Each row is where one point has got to under a steady rotation. How many steps took it there?
The counts run from 0 to 166.
[  5  17 -19 -33 -24  -7  27  24 -10  -1 -45 -51  34 -28  20  23  11  49
 -48 -24  -8 -11  29  10 -16  12 -10  29 -20  17  28  -1 -17 -21  49 -22
 -14  25 -56   9 -23  -6 -42  -3  45  56  25 -30  26  26 -57 -16 -17  45
  10 -31   6  16   3  17 -21   5   4  33 -51  -6  -2  -9  25] | 106
[ 16  36 -46  -9 -29 -10  32  -2 -22 -53 -35 -34  19  -7  34   2  18  37
  12   0  13 -17  -3 -14  24  18  18 -13  -1  12  23   2  39 -47  38 -15
  25  33 -71  62  -9 -15 -38 -39  45  17  20 -42  54 -31 -26  -9   1  18
  -1 -18  25 -34  23  -9 -48  12  -4 -13 -15  37 -10  -2  27] | 7
[ 10  22 -16 -19  53 -24 -10  15   7 -23 -23 -32 -42  -1   4  -5  35  15
 -29   7  55 -54  12   1 -23  -4  16 -24  -8  21 -20  16  47 -40  13  47
  40  75  -5  64   3  47 -33 -29  23  34 -18   6   8  10  40 -15   7  12
 -13   4   9 -26  62  47 -55 -33  -5 -18 -10   1  12 -15 -18] | 30
[ 27  43 -11 -18 -21 -27  16   0 -24 -57 -36 -44  20 -11  26  10  35  35
 -30  -5  16 -27  12  -7  27  23  17  -9 -22  -4  12   0  53 -31  26 -13
  15  32 -41  60 -28 -30 -61 -21  10   8  12 -22  59  -9 -12 -12   5  46
  10 -20  28 -16  40  18 -65 -10  -5 -11 -30  27  -3   0  14] | 8
[ 30  45  -8 -13 -12 -21  -8   3 -16 -23 -39 -47  14  -7  31 -10  13  40
 -31  10  34 -14  15 -13  17  22  26 -29 -18  20   3   9  49 -42  47 -24
  23  22 -30  47 -19   1 -75 -37  -2  39  26 -22  51  16  -7 -17   9  47
  10  -7  22   6  24   8 -40 -27 -14 -23 -42   1  -1  -6  -9] | 9
[ 28  26 -32 -25  75 -12 -14   3  -9   2 -18 -47 -43  -8   0 -23  26  11
   3  14  55 -46  16 -13   6  -4  33 -35  12  18   0   9  40 -24   0  30
  27  65  -7  34  -8  46 -32 -25  17  44   7  -1  17  -2  38 -15   6   2
 -32   3  11 -27  58  21 -40 -11 -24 -30   2   4  -1  10 -34] | 31
[  9  31 -18 -37  25 -28  20  22  22  -1 -28 -62 -31 -22  17 -26  14  27
 -28  10  23 -27  49  15 -15   8  45 -39 -24  24 -24   7   8  -9  11  29
   1  54 -23  38 -23  -5 -33 -11  30  63  31   4  47  42 -23 -34 -21   5
  -7   2  -7  17  50  29 -36  20  -7  15 -21 -11   8   7 -44] | 128
[ 15  34  38   2  43  -3  -7  33  -2 -17 -37 -19  16  10   7 -21  10  41
 -61 -12 -15 -45  45   7 -42  21  -4  49  -8 -30   0  -1  20 -56  33 -19
  24  30 -35  22   5  24 -38 -28  35  28 -17 -24   5 -14   8 -27 -11  66
   5 -22 -14  20  -3  23 -50  25  10   3 -22 -14  14  15  32] | 76
[-32  44 -34 -20   7   9  35  26 -10 -23  -7 -54  -6 -31  46   3  -4  42
 -15   2  13 -29  19   9   7  -1  13  10  36   3  33  17  -8  -5  37 -12
 -12  35 -61  39   3 -19  21  26  39  22   8 -27  12 -14 -64 -25 -22  27
 -16  -8 -25 -15 -24  -2 -48  35  -4  -6 -31 -10  -3  27  32] | 101
[  3  24 -40 -48  42 -14   5  11 -21 -19   4 -35 -41 -11  51 -24  -3  27
 -10   9  36 -70  -7   4  -4   2  28  -4  22  -7  13  20  22  -5  16  23
   1  94   2  57  -3  33  -2  -3  52  27   4  -6  14 -16   0  -4 -37  22
 -14  24   2 -26  17  37 -66   2 -29 -24  23  42 -21 -10   0] | 33
[ 39  16 -34 -39  12 -14  24   7  -9   1 -41 -88 -22  17 -11 -28  18  59
 -40 -26  32 -15 -12  -1 -43  11 -15 -43  14   8 -10 -19   8 -15  14  -9
  -2  26 -16  37 -34  -9 -28  10   8  38  10  -9  83  12 -19 -28 -13  27
 -35   3   1  28  -1  14   1  -9  13  18  11  14 -55  -3  -8] | 39
[  2  14 -76 -10  28 -11  32   4 -15 -21 -16 -51 -35 -31  10  38  34   2
  16   5  23 -30  -4  -2  32 -19  49 -25  27  35  35  12  10 -30  30   0
  18  25 -83  31 -12  15   5  21  26  35  18 -35   6 -26 -24 -26   9 -36
 -23  -2  22 -48  44 -13 -22  22 -14 -24 -32   3  -6   4  -7] | 2
[ 21  13 -41 -42  32 -12   2   8 -31  15 -34 -49  -8  29 -25 -17  22  59
 -42 -41  50 -62 -12  -8 -45  29 -21 -13  43  -5 -17 -19  20 -63  18  12
  18  40 -26  23  10  26 -12  -9  25  38 -26 -14  29  -3  23 -29  11  46
  -3  15 -16  21 -14  14  11 -23  23  -7   8 -22 -42   9  26] | 56
[ -2   5 -14 -31  51   3  -1   2 -17   3   0 -31 -47   5   5  10 -11  33
 -37  -6  35 -46  17 -27 -34  -7  -7 -11  -3   9  -5  30   9 -19  55  -4
   7  60 -37  42 -38  41   4  26  23  25 -13  -9  -5 -16  27  -5 -38  40
 -15   5 -19  -7 -26  39  -7 -27  28 -16   4  -6 -44 -43  20] | 51
[ 10  24 -51 -30  18   6  14  15  36   5 -35 -58 -55 -29  12 -19  -1  26
   9  36  29 -18  36  15 -15  -4  43 -34   6  32 -14  25  -1  -8  12  34
  17  32 -35  39 -24   2 -34 -19  17  70  40 -21  45  26 -24 -30 -27  -7
 -38  -7  -6   2  48  16 -28  35  -7 -10   1   9  14   6 -27] | 129
[ 25   6  -9 -18   0 -54  23  18   2 -41 -36 -20   1   6 -38 -26  31  57
  16   7   2 -50  21  -1 -35  51  19  -5  15 -21 -26 -18  16 -55  18  12
  14  42 -22  65 -29 -14 -16 -40  32  25  21 -15  40 -41   5   3 -36  38
 -23  -5   2  -1   5   3 -18  14  17   2  30  46 -28  13  15] | 156
[-25 -21 -46 -46  47 -12  76  23 -32  10 -15 -45 -13 -21  12  27   2  36
 -16 -23 -15 -85   3  12 -24 -12   5  30  37  21  25   1 -12 -31  40 -20
   2  14 -57  20   9   9  35  43  54  42 -15 -40 -38 -18 -26  -6 -10  -1
 -14  14 -25   2 -16  10 -15  18   8   5 -39 -13 -23  -3  40] | 84
[ 38  39 -14   0  -3 -15  10  17  -7 -22 -35 -67   5 -12  35 -63  -6  34
   2   2  29 -14  13   0   7  29   8 -12   9  13   2  -2  30 -57  34  -7
  13  26 -31  14   7 -14 -72 -59  -1  49  33 -30  63   2 -13 -29   4  11
 -11 -30   4  14  41   6 -16  -7 -20 -45 -32   3   8   1  -1] | 10
[-16  60 -19 -22 -15  15   8  26   1 -23 -15 -59  -8 -23  40  18  12  43
 -60 -17  29 -26  27   2  -2   0   2 -11  13   9  20  13   4  -9  48 -27
  -3  23 -63  46 -13   1   3  40  36  30  -2 -38  36  16 -50 -28   0  29
  -2 -11 -16 -15 -14  17 -34  13   0  12 -41 -34 -18  20  14] | 102
[ 33  34   5 -21  22 -19  14  25  -3 -14  -9 -54   7 -19  33 -16   7  25
 -49   5   2 -55   4 -26   3  18  24 -10 -15  31 -22   2  34 -69  21 -29
  26   7 -35  11 -11   4 -51 -28 -15  45  17 -35   1 -16  11 -24  -6  34
  -3   7   6  33  31  26 -56  13 -32 -46 -49 -41  24  21  -1] | 94
[  5  16   0 -17  71   1  17  38 -11  35 -21 -54 -32 -19  31   1   3  18
 -67 -13  -1 -49  24  25 -36  -3 -20  23   9  14   9  19   9 -35  45 -14
  11  10 -24  -5  -6  26  -9  35  22  26 -23 -47 -32  -1   8 -37  20  23
 -24   1 -27  21  12  28 -38   4  23   1 -51 -38   3  -6  -4] | 81
[ 24  -3 -31 -36  55  -6  42  14  21   7 -12 -34 -38 -28 -15 -26  -7  30
 -12   2 -25 -43 -21  18 -48  10  10   4  20 -17 -13 -12  14 -37   7   7
  13  32 -36   4  22   9 -25 -22  60  59 -17 -53  -1 -31  30 -25 -23  17
 -35  18  12  17  18  -9 -55  75 -26   1  36  18  -9  16  -3] | 62
[ 13  25 -31 -42  18 -17  -5  20  13   2 -35 -44 -38 -28   7  -6  30  30
 -35  21  25 -19  64 -20 -16 -22  32 -43 -28  19  11  45   2  13  60  11
  -1  44 -44  47 -57  19 -10  47  18  35  26 -16  20   7 -21 -18 -26  15
 -28 -15   7  -2  38  32 -29   2  -5   4  -1  -1 -15 -19 -12] | 132
[ 21  20   6  -5  18 -34  27  29   0 -35 -24 -23  25 -21  23  19  21  10
 -56   2 -24 -57   6  -4   3  15  16  15 -12  13   7  -6  42 -72  31 -32
  38   9 -50  27 -12  -8 -44 -25  13  27   9 -44   0 -37   6 -16  -1  41
  18  -2  22   8  24  15 -72  32 -18 -31 -39   4  16  13  12] | 93
[  9  10 -33   4  58 -18  26  -9 -12 -10 -52 -12 -33  11 -16 -28  26  29
  13  -4  27 -43  34  34 -21  -4   9  32  12  -4  18   9  36 -13   9  56
  24  60 -14  41  30  34 -40 -52  68  37  -8  -7  19  -6  24 -24  13   6
  -3 -14  -1 -19  57  13 -47 -25   4  10   3  44   9 -11  17] | 143
[ 21  22 -70 -10 -22   6  10 -10 -24 -40 -11 -43  -8   4   9  14  19  13
   8  -5  31   0 -14 -33  17  12  27 -42  15  12  24  -7  24 -55  27 -17
  16  29 -78  37 -18  -7 -27 -39  13  30  30 -46  59 -23 -19 -10 -15  13
  11  -9  46 -32  24 -20 -18   1 -17 -43  -7   5 -15  -4  18] | 6
[ 17  29  13 -12  57   5 -19  33  -5   3 -16 -32 -47  -8   8 -55 -24  42
 -30  14  16 -30  31 -12 -46  19   4 -16  -1  -4 -23  22  14 -20  43   1
   5  73   2  33 -31  30 -39 -13  14  37  -2 -16   6  -6  28 -23 -44  50
 -20 -10 -25  19  10  45 -31  -8   2 -38   1  -7  -9 -18 -10] | 162
[ -2  15   7 -44  71 -12  10  15 -34  17 -30 -48 -43  10  13 -21   4  47
 -53 -22  27 -54  31  -6 -29   6 -10   3  21 -14  10  15  24   0  60  -8
  -8  36 -11  29 -25  16  -6  40  20  30 -10 -25   6 -10   6 -23  -4  36
 -31  -1 -44  11 -24  26   0 -37  26   7  -3 -18 -46  -5  15] | 166
[ 10  16 -59 -32  71 -10  12   6 -14 -17 -11 -42 -49  -8  17 -49  -7  18
  26   6  38 -42  12   9  -8  -7  32 -14  30 -21  10   9  30 -16  16  43
   9  61  -3  40  16  28 -17 -23  40  37   5  -5  14 -27  14 -24   1  -5
 -35  10   0 -21  40   7 -52  -2 -38 -32  18  40   1  -2 -14] | 32
[ 20  -1 -26 -47  68  -9  -3  11  -9  18 -20 -41 -41  -5   5 -16  10  23
 -45 -10  43 -43  12  19 -38  -5  22  10  -1  10   2  12  17  -1  11  28
   4  82  -9  24  12  49 -33 -12  33  49 -19  13  17  35  19 -24  -8  26
   6  11 -15  15  32  56 -18 -19  -5   6  16   0 -10 -19 -31] | 145
[-18  36  -5   7 -14  -8  30  25  10 -36 -40 -38 -23 -31  41 -39  -9  25
 -23  22  26 -37  24  26  -2  12   0   9 -24  39 -16  30  37 -22  35  26
  18  54 -31  52   9 -16 -51 -48  42  22   4 -23  46  14   4 -16  -7  26
   7 -21 -17  -6  37  35 -47   2  -6   0 -28  23  31 -13  15] | 12
[ 27  -8 -51 -19  35   6  30   1 -25  -2 -31 -49  -9  28 -47 -15   9  37
  -8 -26  44 -49   1  22 -59  15 -20 -10  52 -20 -12 -31  29 -70   7   5
  27  30 -43  19  30  30 -20 -41  30  41 -19 -29  32 -35  29 -21  18  27
 -22   4   0   8  -3  -8   2 -11   5  -3  25 -11 -37  13  24] | 57
[  4  48  -7  -8  51   6   3  18   1 -13 -69 -62 -62 -24  24 -50  -2  20
   5  11  40 -17  53  36  -8   7  15 -10   4  28   7  22  13   5  34  15
   6  30 -28  21   8   5 -43 -36  16  48  18  -9  47   5 -18 -31  25  -4
 -36 -18 -23  -3  45  18 -34 -11  13   0 -26 -16  27  13 -20] | 14
[ -8  -3 -33  -7  35 -34  23  16   0 -34  -5  -6 -35   1  -5 -14  32  26
 -15   6  26 -60   0  21 -12   8  11   6 -17  10 -21  12  39 -53  17  40
  34  71 -27  76  14  36 -18 -35  54  19  -4   2   8  -3  29   0  -9  23
   6   5   6 -27  62  42 -52  -3  -1  -7   3  32   4 -26  17] | 29
[ 17 -21 -50  -9  18 -14  38   4   2 -22 -27 -22 -10   1 -16 -19  14  11
  27  15  31 -55   3  20 -11  12  19  -1   3  27 -20  -4  17 -58  27  46
  29  59 -30  50  10  15 -27 -68  36  56  13 -10   4 -15  34  -1  -9   2
 -14   1  14 -18  56   3 -24 -14 -12 -28  -9  44  10 -19  22] | 28
[ 14  30  -1   2   3  11 -14  21   1 -20 -23 -46  27  18 -12   5  -4  52
 -42  -9  25 -15  21  -9 -37  36  -4 -23  23 -15 -27 -17   9 -87  32 -30
  23  22 -50  25 -26  22 -15 -36  12  47  14 -45  30  -8  -8 -35 -29  47
  -4  -4 -20  13 -33   3  -2   6  13 -26  -9 -50 -26  21   4] | 73
[-17  58  11 -11  32  -5   1  38   1 -21 -22 -77 -27 -31  65 -14  12  15
 -55  16  22 -44  34  -6   0   9   9 -15  10  26  11  22  37 -31  24 -29
  30  14 -39  45 -10   1   5  20  -7  21  -1 -28  13   2   5 -25  15  20
 -21   2 -27  -5  13  26 -69   8   0 -26 -43 -48  11  21  -7] | 98
[ -6  23 -33 -20  39  -2  17  25   0  -5 -50 -49 -37 -29  28 -55   0  38
  18  18  22 -21  57  24 -10  -8  22  18  23  20  11  37   0  22  39  38
   3  50 -16  12  14   3 -22 -30  33  50  23 -21  36  11 -40 -30   0 -11
 -45 -19 -27 -14  46   6 -38   7   5  11 -32   2  26   7   6] | 15
[ 17   5 -42 -23   4 -35  26   8 -17 -26 -27 -52 -23   0 -18  21  46  44
 -33  -7  27 -54 -17  -4 -39  15 -13 -62  -1   0 -23  -9  34 -38  22  -1
  13  22 -26  62 -48 -22   0  20  16  12 -14 -22  51  -6  12  -9 -33  33
 -28  24  20  -2  13  16 -13   1  13  17  15  25 -55   2  -6] | 153
